In the data rows, 128 means zero.
Every row has a hidden score. In each pair, how much higher is the second row's than the first's? 15 means about the same, 30 much higher and 0 much lower. The score is a weighted sum of the row's numbers plus the product of two more (or one squared), each taken from its middle value.
[177 101 127 131 100  88 145  98 106 144  91 159  97 144 142 112]
[183 100 112 110 106 144 196 132  75  72 116  93 148 135 123 121]: 20
[105 107 139  77 158 126 128 115 115 123 187 106  89  87 149 134]
[106 144 156  87 130 121 121 113 117 109 193  96  99  90 152 137]: 12
[159  96 129 123 111  88 178 149 128 137 122 132 111 142 144 128]
[147 139 106 118 124  81 133 110 141 151 115 170 110 147 156 109]: 10
[ 90 166 146 148 143 116  66  91 183 142 105 193 110 158 114 125]
[158  87  86 165 107 124 127 174 103 132  89 130 140 141 147  96]: 11
[148 112 176 135 138 123 135 117 157 128 130 119 131  97 126 101]
[113 147 193  97 155 115  87  79 147 192 161 148 131  96 132 133]: 17
[190 127 169 131  89  89 141 138 108 152  97 105 146 148 170  89]
[178 102  64 166  94 124 137 190  90 106  82 103 120 167 121 114]: 15
[104 115  97 183 106 121  62 117 179 154  70 183 117 131  68 104]
[162 152  96 176 101  94 165  86 135  95  77 149 131 172  96 115]: 23
[111 137 108 166 140 166 101 118 134 143 110 173 155 129 107 127]
[131 124 131 177 123 150 113 165 131 157 104 149 155 134  79 113]: 15
[ 89 116 158  90 163 122 114  72 136 114 161 152 114 152 131 150]
[ 99 116  96 113 153 143 135 140 149 118 177  81 112 107 119 146]: 14
[ 88 135 166 101 139 113  99 100 131 181 170 106 125  96 165 124]
[128 143 127 112 151  91 121  75 148 190 147 143  89 118 153  88]: 14
[125  51 151  69 131 134 168 135  72  84 177  90 144 118 168 122]
[143 141 159  97 114  94 143 128 106 160 151  99 106 129 170 124]: 17
[123 125 111 155 133 146 127 168 118 141 120 123 163 130  98 152]
[152 139 161 116 130  97 129 120 125 168 120 151 134 121 160 105]: 12
[170 127  85 173 127 126 134 146 135 100  92 165 132 160 112 124]
[175 144 118 153 111 145 167 148 114  94 100  89 177 148 103 131]: 21
[143 138 146 175 107 137 118 146 119 136 102 154 103 147 111 131]
[113 137  69  97 131 107 113 102 130 177 157 134 124 113 168 121]: 10
[139 135 165 128 110 134 168 200  86 120 126  89 120 144 167 115]
[127 103 127 118 139 157 120 172  94 127 160  84 135 110 142 116]: 13
[111 129  86 190 135 176  97 127 162  89  85 143 132 126  71 159]
[ 92 160  99  78 116  88 131 129 106 146 178 106  90 102 193 115]: 16
[138 145 208 165 147 137 154 103 155 111 111 187 143 131  82 153]
[134 145 108 151 144 150 133 153 159  74 109 141 145 107  62 191]: 12
[184 168  74 133 107  95 143 120 123 148 108 139  78 128 139  93]
[ 81 109  89 130 146 211  78  91 133  77 114  98 166  84 105 150]: 19
[157 126 120 171 114 134 167 193 143  85  93 108 148 137 100 153]
[134 155 133  80 156 124 112  72 117 109 146 131 123 134 171 136]: 20
[111  81 157  88 110 112 113 154  84 164 164  75  74 105 154 110]
[176 128 106 141 105  94 148 135 115 142  96 116 108 141 131 106]: 12
[151 173 189 173  85 133 143 208 118 123  92  99 152 141 101 131]
[123 136 158 130  99  84 115  79 139 149  94 175 122 161 132 105]: 7
[178  92 126 132 107  92 162 161  79 135 101 129 106 157 161 106]
[140 141  92 104 106  95 154 181  96 156 144  97  84 142 178 118]: 19
[ 79  79 101 114 135 131 111 148  98 126 154 142 148 145 177 116]
[104  99 124 152 140 180 117 136 122 145 144 138 144 135 114 156]: 27
[178  71 125 115 107 112 194 157  76  75  88 134 119 185 119 117]
[119  92  81  43 108 104 107 126  86 113 193  47 110  77 201 110]: 20
[116 104 158  84 160 122 135 106 139 108 175 113 127  99 148 146]
[104 137 133 110 138 141  82  99 170 131 126 141 136 119 132 141]: 13
[ 65 131 184 115 152 173 103 118 128 101 178 112 153 113 133 143]
[157 162 144 159 118 130 142 176 117 127  89 162 111 169 120 104]: 10
[135  88  96 137 162 159 147 113 139 109 144 112 134 120 109 140]
[163 166 138 146 104  96 169 159 131 134 100 138 118 149 114 125]: 12
[154 115  86 215  85 101 114 201 119 140  66 134 111 157  70  92]
[114 122 141 165 148 146 137 145 138 121 123 140 135 141 114 162]: 23
[100 158 136 172 102 100  80  80 169 141  81 205 127 155  93 121]
[136 146 156 105 126 108 191 181 115  97 153  80 119 119 150 139]: 20
[105 143 107 122 153 180 114 105 137  98 144 105 134 115 110 166]
[198 149  85 143  99  98 135  99  92 140  85 155 119 171 120 107]: 2
[100 114  74 160 124 208 121 127  99  54  94 108 193 137  71 156]
[ 87 143 100 104 169 110  99  88 173 172 165 152 122 109 112 125]: 9
[127 137 116 111 118  90 133 153 149 189 139 129 125 129 173  94]
[ 85 119 189  77 163 126 136 106 118 116 198  96 114  83 137 176]: 19
[125 123  95  80 130 121 165  97 102  85 176  85 125 102 134 139]
[142  63 115 153 105 124 162 207  92 130 121 102 122 143 125  92]: 7
[141 110 139 155 128 191 121 101 139  63  95 122 161 125  95 165]
[137 196 154 149 140 110 134 132 173 157 124 117 109 128 117  91]: 11
[120 125 142 128 143 148 136 137 162 141 160  81  78 102 145 149]
[158  97 113 184  92 184 116 160  95 107  77 119 156 144  94 136]: 13
[155 120 108 100 135 108 182  85 115 111 158  80 101 115 124 134]
[197 154 140 136 124 110 164 102 109 114 102 116 109 129 111 123]: 11
[183 165 113 138 101  96 161 158 117 119  98 132 131 143 131 109]
[146 168 121 151 141 137 170 131 158  94 120 116 161 125  90 141]: 19
[147 142  85 151  91  69 171 151 136 149  85 161 102 171 141 114]
[ 90 114 135  87 132 126 133 114 127 106 199  75  97  92 163 147]: 19
[100 112 123  87 126  91 152 131 104 127 172 113  87 103 164 123]
[139 135 139 160 123 159 118 152 112 137 122 132 178 146 134 127]: 20
[144 117 143 141 136 116 189 141  94 110 111 143 118 169 117 129]
[194 181 118 150  91  88 133 128 120 164  84 130 110 131  98  85]: 4
[117 119 148 122 140 139 114 111 113 160 132 146 125 145 119 151]
[ 78 116 119 136 134 200  78  81 142  73 110 123 169 103  87 137]: 12
[176 107  92 126  99 112 132 115  88 127  92 107 150 155 165 101]
[182 144 118 128  98 152 161 191 112  70 106 110 137 137 110 144]: 23
[102  89 107  66 110 110 111 145  84 123 194  74 128  84 180 131]
[ 91 127 109  93 154 160  98 100 143 102 187 101 138  89 144 153]: 17
[172 145  93 143 107 136 185 188  95  83 118  86 169 134 123 116]
[131 190 108  98 125 121  99 114 115 137 125 164 110 156 159 131]: 17
[145 105  94 137 120  81 166 129 148 133 112 161 109 148 128 136]
[178 149 114 104 144 105 144  82 125 116 119 137 136 125 147 126]: 19
[107 113 154 162 138 166 116 155 137 143 134 121 131 120  97 150]
[139 137 140 128 108  71 178 169 112 139 113 157 122 162 131 105]: 7
[138 128 162 138 115 135 151 159 148 144 145 102 114 108 117 125]
[ 99 108 119 138 139 177 122 136 108  81 101 162 184 189 117 159]: 12
[ 89 126  95 159 136 183  85  68 168  80 103 135 123 101  78 172]
[181 154 162 105 120 117 168 121 127 112 115 112 106 122 129 136]: 24
[142 163 110 129 147 121 116 101 129 169 130 160 155 128 112  90]
[116 179 113 151 114 112 127 162 172 134 105 124 121 111 103 116]: 20
[106 172 140  93 131 114 116 164 126 169 157 133 151 105 171 113]
[132  93 143  97 140 141 140 188  93 112 162 102 116 135 168 120]: 24
[190 135 145 118 110 134 190 149  77  97 119  98 131 140 126 119]
[103 106 148  91 142 125 111  96 110 143 178 114 132 114 156 135]: 15
[ 83 136 132 121 131 109 109 113 156 131 125 192 129 183 109 129]
[ 86 159 197 117 141 140 115 117 142 141 179  91 137  95 129 143]: 18
[113 118 135  88 118 112 127 130 104 164 173 112 122 123 165 117]
[112 121 196 113 153  67 127  79 177 172 120 201  95 115 105  92]: 2
[151 138 168 124 143 115 129 107 184 172 140 114 111  89 114  94]
[120  17 104  88 137 156 149 129  84  79 173  92 174 142 160 157]: 20
[119 110 132 106 168 150 149  87 107 102 162 107 125 149 128 156]
[ 83  96 102  78 147 128 133 116 120  94 200  77 116  90 145 161]: 8
[ 84 141 140  89 152 132  99  97 147 133 177 128 111 101 119 141]
[130 177 127 138 139 134 102 106 110 152 121 152 150 138 120 112]: 9
[123 163 141 175 133 167 139 134 162 100 117 100 123 108  76 140]
[118 135 180 136 112  87 135 122 155 138 102 197 115 160 134 140]: 14
[ 89  73  86 110 137 154 143 181 115  89 172  81 156 118 134 154]
[186 113 125  99 105  99 170 126 106 113 116 118 132 134 178 118]: 19
[143 169 138 138 111 118 111 126 142 165 110 141 101 121 124 122]
[128 111 129 131 139 165 141 131 126 106 139 104 147 108 114 162]: 18
[116 124 177 166 133 171 100 143 128 144 110 132 176 123 105 144]
[ 88  90  95  87 154 121 103  60 139 102 157 123 157 146 181 115]: 11
[153 127  89 167 112 111 116 135 141 127  88 155 144 180 120 102]
[152  92 115 119 132 147 167 130  92 122 147  88 140 141 122 112]: 17
[158 118 117 163 135 115 144 149 145 105  85 164 140 155 101 105]
[134 166 100 192  99 138 109 159 131 148  80 137 107 132  83 115]: 18
[123 108 142 111 145 101 118 113 131 176 155 146 107 131 144 119]
[166 141 132 149  99 112 188 182 135  96 102 103 141 111  82 147]: 16
[171 185  88 115 120 111 177 128 110 101 113  90  98 125 141 122]
[ 53 145 158  89 138 141 112 121 135 115 192  89 134  94 158 142]: 4
[108 101 115 119 148 124 163  96 137 101 153 117 107 159 124 154]
[132 115 202 107 159  99 121  75 171 172 144 143 110 109 138  91]: 4
[ 87 141 170 114 150 126 115 117 154 163 159 129 129 103 108 161]
[185 125 113 122 110 112 114 123  90 133  95 140 159 162 165 102]: 9
[197 208 105 165  83 100 130 165 112 170  83 114  93 136 115  88]
[150 158  99 114 113  65 144  71 151 161 106 181  59 146 120 100]: 14
[ 73  73 212  76 157 141 119  95 109 107 193 118 131  84 188 129]
[154 134 164  94 141 113 113 121 135 177 129 156 109 137 166  92]: 16
[ 86 148 214 105 144 148  91  75 169 131 177  88 104  82  97 149]
[126 111 134  92 151 138 126  99 144  93 147 137 151 122 126 175]: 10
[141 151  94 108 128 114 105  96 138 135 127 139 120 131 163 118]
[ 81 164 101 154 152 148 120  78 147  89  98 193 130 165 100 160]: 13
[104 200 164 130 143 158  80 118 151 129 123 136 169 113 119 144]
[105 125 145 110 119 109 128 149 109 162 152 113 120 130 155 143]: 20
[ 98 148 115 177  98 121  75  98 173 136  71 213 104 150  71 115]
[108  69  87  87 126 152 130 159  70  97 167  77 160 108 198 115]: 19
[130 134 136 132 135 171 117 116 126 131 126 133 159 126  85 157]
[189 106 118 125  99 124 146 128 110 134 107 102 134 109 114 133]: 14
[104 104 145  87 177 134 108  90 131 127 186  97 144 108 136 146]
[101  93 137  47 122 115  99  84  80  96 188  68 116  80 193 103]: 16
[104  61 135 168 114 123 134 164 140 154 118 142 148 143 104 167]
[ 96 194 171 106 160 110  90 109 154 191 161 133 132  86 120 102]: 6
[ 80 154 118 101 141 138 104 133 151 128 174 113  95  95 141 154]
[171 124 100 127 105 106 145 160 111 143 105 110 135 146 153 107]: 15
[128 106 148  99 152 191 134 103  99  63 131 120 202 135 122 167]
[164 126 150 117 109 103 189 152 115 106 115 110 121 123 113 146]: 13
[130  99 209 156 141 136 134 118 141 164 123 130 140 118 137 133]
[ 90  52 170 136 138 212  88 138 104  98 127 111 161 118 125 136]: 16
[ 71 120 112 104 174 182  89  87 154  71 155 132 133 103 105 137]
[159 135 140  96 140  97 132 121 135 174 143 141 114 111 153 115]: 10
[157 155  93 158  82  69 165 129 143 131  71 184 136 175  93 105]
[116 117 104 113 125  65 166 126 138 145 138 156  82 161 139 130]: 22
[ 86 153 105 108 121  94 147 116 156 169 139 159  86 151 121 149]
[139 122 101 150 135 161 132 144 106 136 138  98 142 115 104 104]: 8
[104 162  75  94 126  75 157 137 130 137 153 122  80 120 163 103]
[159 179 136 110 129 131 137 128 113 147 149 108 154 108 141 125]: 18
[184 199 120 116 113 116 120 100 124 145 117 113 143 108 139 117]
[ 94 128 142  87 111  73 153 150 112 146 151 118  85 133 218 113]: 9
[131 142 116 163 137 149 159 146 152 105 120 108 108 116  91 143]
[125 157 171 103 145 128 107  68 173 160 152 168  95 105 106 138]: 15
[160 121 100 127 141 175 143 110  98  79 118 133 149 135 108 160]
[121 135  96 114 120  74 148 163 145 172 128 163 122 143 167 108]: 1
[152 121 113 148 117 106 149 193 103 163 109 121 144 144 152  99]
[ 86 110 203  76 142 145 115  99  68  84 159 107 118 133 151 129]: 23
[ 96 139 111 181 141 117 113 113 173 157 115 164 144 126  79 136]
[141 145 111 117 108  64 129  80 150 153  98 186 125 150 168  81]: 11
[164 142 143  83 159  91 117  89 135 127 125 156 100 112 177  72]
[ 98  89 140  61 146 118 133 126 104  87 205  85 122 108 167 150]: 14
[ 68 126  97 123 153 205  78  83 150  74 134 107 170 108  72 171]
[137 118 129 178 113 127 146 101 150  78  82 188 122 171  87 153]: 15
[175 162 136 140 108  91 127 143 153 152 103 144 108 117 114 105]
[112 158  71 159 124 163 109  95 109 112  96 138 178 158 103 125]: 17
[170 121  76 174  90 111 144 191 104 123  80 105 121 142  86 107]
[127 100 116 177 140 111 135 110 155 168 104 156  88 136  82 114]: 17
[109 170 186 123 139 129 101  96 149 178 148 136 100 111 106 132]
[182 173 107 121  91 115 139 100 111 140 105 110 129 112 125 121]: 12
[139 143 163 126 115  91 118 146 150 176 119 160 129 138 152 125]
[156  88 111  81 125 114 139 116  91 145 169  68  55 106 169 107]: 24
[121 119 144 102 117 101 147 173 109 168 146 104 117 123 178 117]
[119 122 107  88 146 137 137 102 118 120 177 118 154 131 128 141]: 19
[109 179 120 110 147  96 123 105 169 166 135 172 123 139 137 125]
[130 146 131 166 150 149 102 116 152 185 116 164 151 126 108 131]: 16
[108 124 114  96 153 146 140 107 137 119 182  80  81  96 117 130]
[143 163 109 160 118 148 100 135 115 134  88 173 114 159 102 108]: 3
[165 186 115 168 106 126 145 184 161 140 105  96 145 122 103 118]
[102 135  90 191 107 168  99 143 142 102  88 148 188 161  91 164]: 13
[158 140  82 132  89  74 154 152 130 150  84 152  76 172 173 110]
[ 87  82 133 124 159 176  87  95 164  85 135 130 150 108 102 155]: 14
[187 144 135 134 115 133 196 120  81  90 109  83 144 139 110 122]
[ 96 141 145 122 154 133 110 101 140  90 116 169 157 149 135 137]: 8
[131  78 142 141 145 162 175 147 120  98 148  86 150 135  98 136]
[138 130  86 116 139 130 105 153 153 141 131 133 147 109 172 118]: 3
[ 99 159 131 122 146 105 106  98 180 169 156 143 126  91 113 138]
[167 101 155 137 124 140 170 154 106  87 107 108 154 134 130 137]: 21
[120  41 111 100 127 156 123 145  87 111 162  97 136 138 169 126]
[115 158 157 116 144 124 106 107 134 171 137 159 145 113 119 136]: 9
[113 136 107 159 144 157 111 129 148 164 124 149 172 139 112 135]
[119 146 111 103 125  97 133 144 128 159 166 100  98 111 137 135]: 15
[164 147 148 103 107 109 115 140 107 146 112 133 120 141 193 115]
[140 102 114  91 136  94 111  85 140 140 124 143  66 112 180 102]: 21
[141 173 149 170 122 158 104 146 124 135  92 161 168 142  82 132]
[153 174 118 107 108  96 115 138 123 160 102 160 131 115 165  98]: 12
[184 140 143 144 114 133 159 126 151 121 123  85 120 102 110 133]
[109 134 119 142 133 155 101  82 174 108 117 138 167 109  68 171]: 9
[146 105 121 190 114 138 143 205 126 136  99 113 118 134 104 113]
[176 158 168 143  89  95 146 147 125 145  90 134 135 139 132 118]: 17
[164 165  95 122 101 107 124 179 106 151 109 149 119 145 165 104]
[120 189 116 133 106  60 143 170 151 194 133 142  87 125 152  93]: 14
[180 147 114 166  97 142 183 141 105  81 105  89 148 128  90 136]
[ 71 188 152 127 137  93 133  90 164 153 151 166  90 134 154 146]: 12
[167 103  94 132 124 118 155 130 104 125 111 132 140 152 110 123]
[198  63 123 155  87 102 151 149  93 127  81 134 145 162 137 102]: 12
[147 120 110 159  98 134 125 177 104 129  93 133 126 176 138  98]
[110 172 119  96 146 131  87  93 131 152 134 158 117 114 163 120]: 15
[132 165  89 150 110  75 169 149 148 162 105 164 126 156 124 109]
[103 137 143  92 120 116 112 138 105 160 174  85 131 101 162 119]: 17
[156 162  98  87 125  88 123 133 117 142 119 159  85 134 192  80]
[135 107 134 117 145 176 148  91  99  71 125 113 159 129  92 177]: 22
[186 144 116 127 101 124 154 133  73 113  87 101 138 137 134  90]
[110 129  99 170 142 151 108 158 144 151 113 147 152 126  93 136]: 11
[168 148 103 191  89 136 146 179 121 104  73 109 111 138  55 105]
[101 112 169 121 167 143 105 112 176 156 160 104  72  87  54 126]: 21
[158 163 123 156  85  62 164 142 124 136  79 154  71 179 123  86]
[147 142 116 172 113 147 142 155 143  96  94 133 151 117  87 155]: 17
[167 142 127 120 126 128 149  97 142  92 119 126 159 139 108 167]
[ 72 142 101 126 149 189 109  91 115  78 138 104 162 109 136 166]: 3
[167 139  60 182  98 129 152 137 131 108  75 130 109 154  66 108]
[103 157 139 123 125  91  90 115 167 226 133 141  86 100 150  80]: 12
[141 155 121 181  98  85 116  98 170 168  75 176 109 135  80 104]
[187 118 176 110 115  99 164 160 100 103 119  96 149 136 153 109]: 19
[115 110 136 127 113 132 187 189  99  98 152  86 112 109 133 139]
[172 112 142 157 104 132 158 146  98 124  93 114 153 128 124 104]: 10
[ 74 110 152 113 142 120 100 167 123 170 163 135 137 104 158 134]
[ 88 144 112 147 143 197  84  90 161  71 109 115 137 108  88 158]: 25
[102  64 150 112 137 156 156 200  94  89 169  78 154  96 144 141]
[180 179 112 141 108 112 135 145 128 152 104 122 142 151 128 126]: 20
[123 117 152 132 171 118 128 107 176 160 140 145  84 109 105 125]
[166 141 153 191  81 112 118 202 116 149  71 137  97 143 112  85]: 8
[ 99 114 133  99 138 123 127 141 126 169 161 135 132 113 164 146]
[131 125  92 186 130 100 134 124 153 150  90 194  71 156 102  88]: 10
[165 126 133 191  94 145 131 200  92 122  89 121 133 133  69 109]
[138  74 135 131 154 135 166 157 102 115 137 144 112 155 141 120]: 23
[162 127 104 136 102 119 194 176 126  90 112  93 116 118 121 165]
[101  87 106 141 151 177 133 124 118 108 152 110 137 127 112 152]: 16
[111 146 159 108 161 132 101  76 183 162 147 105 115  89 101 110]
[149 184 129 122 130 131 117 162 143 137 120 128 128 122 165 121]: 12
[140 134 139 179 107 168 143 127 112  70  90 119 146 154  66 153]
[174  84 119 173 136 130 137 162 131 144 110 131 143 133 123 118]: 7
[117 140 125 117 180 158 145  86 141 113 154 122 134  95 107 134]
[ 78 155  88 121 157 162  83 104 188 108 142 147 146  95 110 159]: 3
